One turning vector, and how many ticks it has turned
The counts run from 0 to 301.
[ 99 138 112 179  93 106 143 121 106 157 167  84  99 126 125 154  88  95
 128 127  80 118 194 131 144 140 148 144 159 172 116 138 141 126 128 138
  90 136 118  96 158 137 129 113 147  98 162  61 117 113 134 165] : 296
[146  87 148  77 152 143 111 163 107 116  50 165 141 127 131 103 152 128
 159 129 181 127  85 127 113 151  99 138 109  88 126 130 136 132 165 143
 134 111 167 151 147 122 121 131 130 144 106 181 139 164 107  98] : 248
[126  94 204 147 126  85 149 112 106 144  62 131  91 129 134  86 145  68
 149 144 139 144  99 145 131 152 160 125 130 102 137 140 152 136 184 161
 109 124 165 116 118 154 111  98 136 129 112 152 118 151 125 124] : 265
[165  90 178 108 180 131 119 150 104 119  63 146 133 144 151  99 163  77
 155 163 179 126  92 134 131 145 137 116 110  86 139 132 117 153 159 160
 126 119 172 123 131 123 118 121 124 149  96 149 142 162 105 104] : 266
[149  93 149 158 186 151 106 143 123 113 119 145 143 113 117  82 142 122
 147 173 171 122 157 149 155 159 132 131 124  82 162 126 119 126 167 143
 143 110 111 118 114 188 152 140 126  91 127 128 157 169  71 115] : 262
[172 102 127  99 153 157 116 140 102 104  97 145 141 152 161 110 149 107
 127 127 176 160 113 117  94 146 103 104 102  97 130 150 126 155 118 139
 160 118 191 169 149 111  88 148 125 171 110 176 120 142 141 113] : 153
[105 149  72 160 134 147 108 129 134 143 198 122 123 103 118 163  92 111
 116 145  92  99 171 126 153 122 123 146 169 152 120 120 118 120  65 119
 100 145  98 101 139 126 126 127 138 116 154  68 126 123 129 164] : 295
[104  91 110 162 122 112 114 131 119 176 145 117  93  85 119 107  81 111
 126 149 141 129 124 154 154 128 108 164 181 103 167 137 172 105 154 121
 110 152  85 124  93 193 110 149 124 116 118 107 141 137 114 151] : 146
[122 125 107 160 119 117 153 133  94 149 139 105 100 131  87 115 111 101
 132 115 105 144 198 122 128 192 124 125 124 145 136 180 149 123 167 135
 110 137 131 122 188 125 104 116 142  93 171 127 116 135 106 144] : 161
[135 105 152 117 111 120 153 118 104 119  82 131  92 175 164  81 138  82
 121 142 126 150 108 146 115 153 153 108 112 119 117 154 127 135 146 147
 134 122 203 146 101 148  94  98 128 158  92 155  97 137 176 128] : 170
[122 157 124 107  79  99 175 115 140 155 115  78 119 152  99 132 140 171
 109  91  75 135 162 120  95 144 144 112 106 177 108 131 124 113 143 140
 140 150 109 120 162  73 122 102 129  95 153 103 101  86 143 131] : 102
[ 90 136 133 144  96 107 152 105 138 154 126 106 104 129  63 118 146 150
 121  78  90 149 148 122 110 175 106 133 103 141 119 152 164 103 152 133
 108 129 116 128 194 115 112 113 133  76 167 154 123 129 112 134] : 25
[126 102 132 172  98  90 162 120 113 142 134  96  92 160 169  95  99  81
 107 156 108 149 154 154 140 121 176 125 156 141 151 150 127 130 143 124
 150 146 153 129  83 184 115 123 132 140 123  91 100 115 169 159] : 70
[153 111 146 167 151 127 131 143 125 125 135 112 170 120 117  99 154 164
 154 136 163 146 165 130 139 122 132 140 104 103 158  96 152 148 193 117
 156 100  97 135 124 156 170 168 122  81 166 103 153 145  81 126] : 126
[121 101 169  96  82  86 156 116 116 139  44 136 106 132 137  96 137 133
 134 112 135 138  73 152 109 119 131 145 121 122 120 139 163 111 179 130
 126 128 144 156  94 142 108 120 140 149 100 151 109 115 158 124] : 16
[117 124 100 145 111  96 129 120 131 163 170  90  93 113 126 159  81  83
 117 150  83 110 157 115 126 139 119 117 158 160 140 148 133 124 106 132
 102 185  94  91 151 130 100 130 132 121 157  72 128 104 134 144] : 65
[109 150 107 160 126 132 129 103 181 158 186 115 118  96  91 140 142 193
 107 118 118 139 133 125 136 124 111 135 130 122 160  91 148 114 102 107
 155 128  53 119 121 146 136 155 121  91 160 101 134 119 106 138] : 123
[108 135 149 103 131 135 111 107 164 137  80 176 139  88 131 158 148 146
 146 108 126  96  32 131 140  94 107 141 141 111 104  84 145 105  87 137
 112 117 105 106 102 127 130 111 128 155  83 139 132 120 137 108] : 114
[171 133 124 123 170 173  90 147 114  88 131 141 155 162 167 150 149  99
 128 135 161 125 121 101 104 121 130  86 112 137 105 118 106 178  74 130
 133 118 182 145 152  83 111 151 127 172 131 134 119 137 139 118] : 289
[160 110 120 142 156 162 112 163 102  92 137 141 158 150 190 104 118 109
 131 166 173 126 156 144 144 118 165 130 122 103 137 120  96 158 125 134
 171 110 177 157  89 168 142 144 127 143 115 111 118 157 141 144] : 72
[107 148 118 108  60 104 149 101 145 138 108 116 113 120 128 155 134 166
 114  66  89 137  95 113  80 107  99 145 122 157  91 134 156 120  99 128
 124 126 148 145 152  80  93 121 133 173 129 139  85  96 174 140] : 2
[109 147  92 119  94 118 139 120 125 155 166  94 106 112 125 156  84 127
 115 129  67 100 166 127 128 149 126 124 150 182 107 146 108 105  85 124
 119 176  99 104 136 103 105 111 135 114 136  77  98  91 163 152] : 83
[106 148 106 157 150 147  99 104 142 132 175 152 116 103 119 173 115  74
 116 114 110 126 100 109 132 133  81 138 163 135 108 121 139 132  40 149
  66 137 142 111 155 110  94 121 140 159 141 133 120 132 136 145] : 60
[142 112 151 148 107 123 148 157  99 111  94 114 161 151 163  80 137 170
 137 103 171 158 142 145 113 113 151 168 109 107 132 110 152 148 208 121
 167  82 152 163 104 167 164 154 141 127 134 116 124 142 138 138] : 225
[106 136 174 106  92  91 138  86 154 150  61 141 117 110 116 148 154 133
 146  79 108 120  44 122 109 101 122 144 119 136  99  98 144 120 125 152
  99 121 140 106 116 104 111 100 131 158 106 137 112 117 143 112] : 115
[153 152 123  98 116 126 152 146 134 117 121  93 159 148 113 110 151 183
 129 117 122 130 185 118 113 146 152 104  86 159 122 121  94 127 160 126
 175 122 112 124 166  76 151 129 121  75 159  98 120  97 114 122] : 103
[137  86 105 101 157 147 115 139 120 131 117 147 120 119 165 101 106  98
 107 186 145 113  99 162 170 145 123 121 156 107 145 126 106 108  93 133
 159 155 128 127  63 193 115 119 116 143  70 131 123 130 146 135] : 168
[168 101 132 117 179 146 104 144 115 103 113 155 153 136 181 126 124  84
 142 179 169 108  97 125 147 106 139 106 143  99 137 106  93 153 100 135
 143 140 158 125  70 151 126 139 108 174  89 120 144 144 146 117] : 285
[143 131 129 120 146 170 124 166  89  84 111 134 167 152 170  91 123 156
 134 150 161 119 166 152 156 137 179 152 115 121 123 117  90 129 156 126
 166  96 149 158  84 171 176 122 134 110 103 106 128 148 134 126] : 90
[112 154 142 137  95  94 158 123 130 148 115 103 120 141 103 159 139 114
 139 105  85 114 151 100 122 139 155 117 124 181  80 121 120 130 130 140
  75 122 129  94 184  62 127  96 144 111 166  86 120 103 123 136] : 197
[145 160 140 117 170 176  98 146 137  90 117 153 179 136 132 162 161 135
 152 111 144 102 131  95 122 118 145 108 111 133  87 106  93 161  74 148
 111  93 171 114 174  74 147 113 134 132 149 123 134 130 117 111] : 194
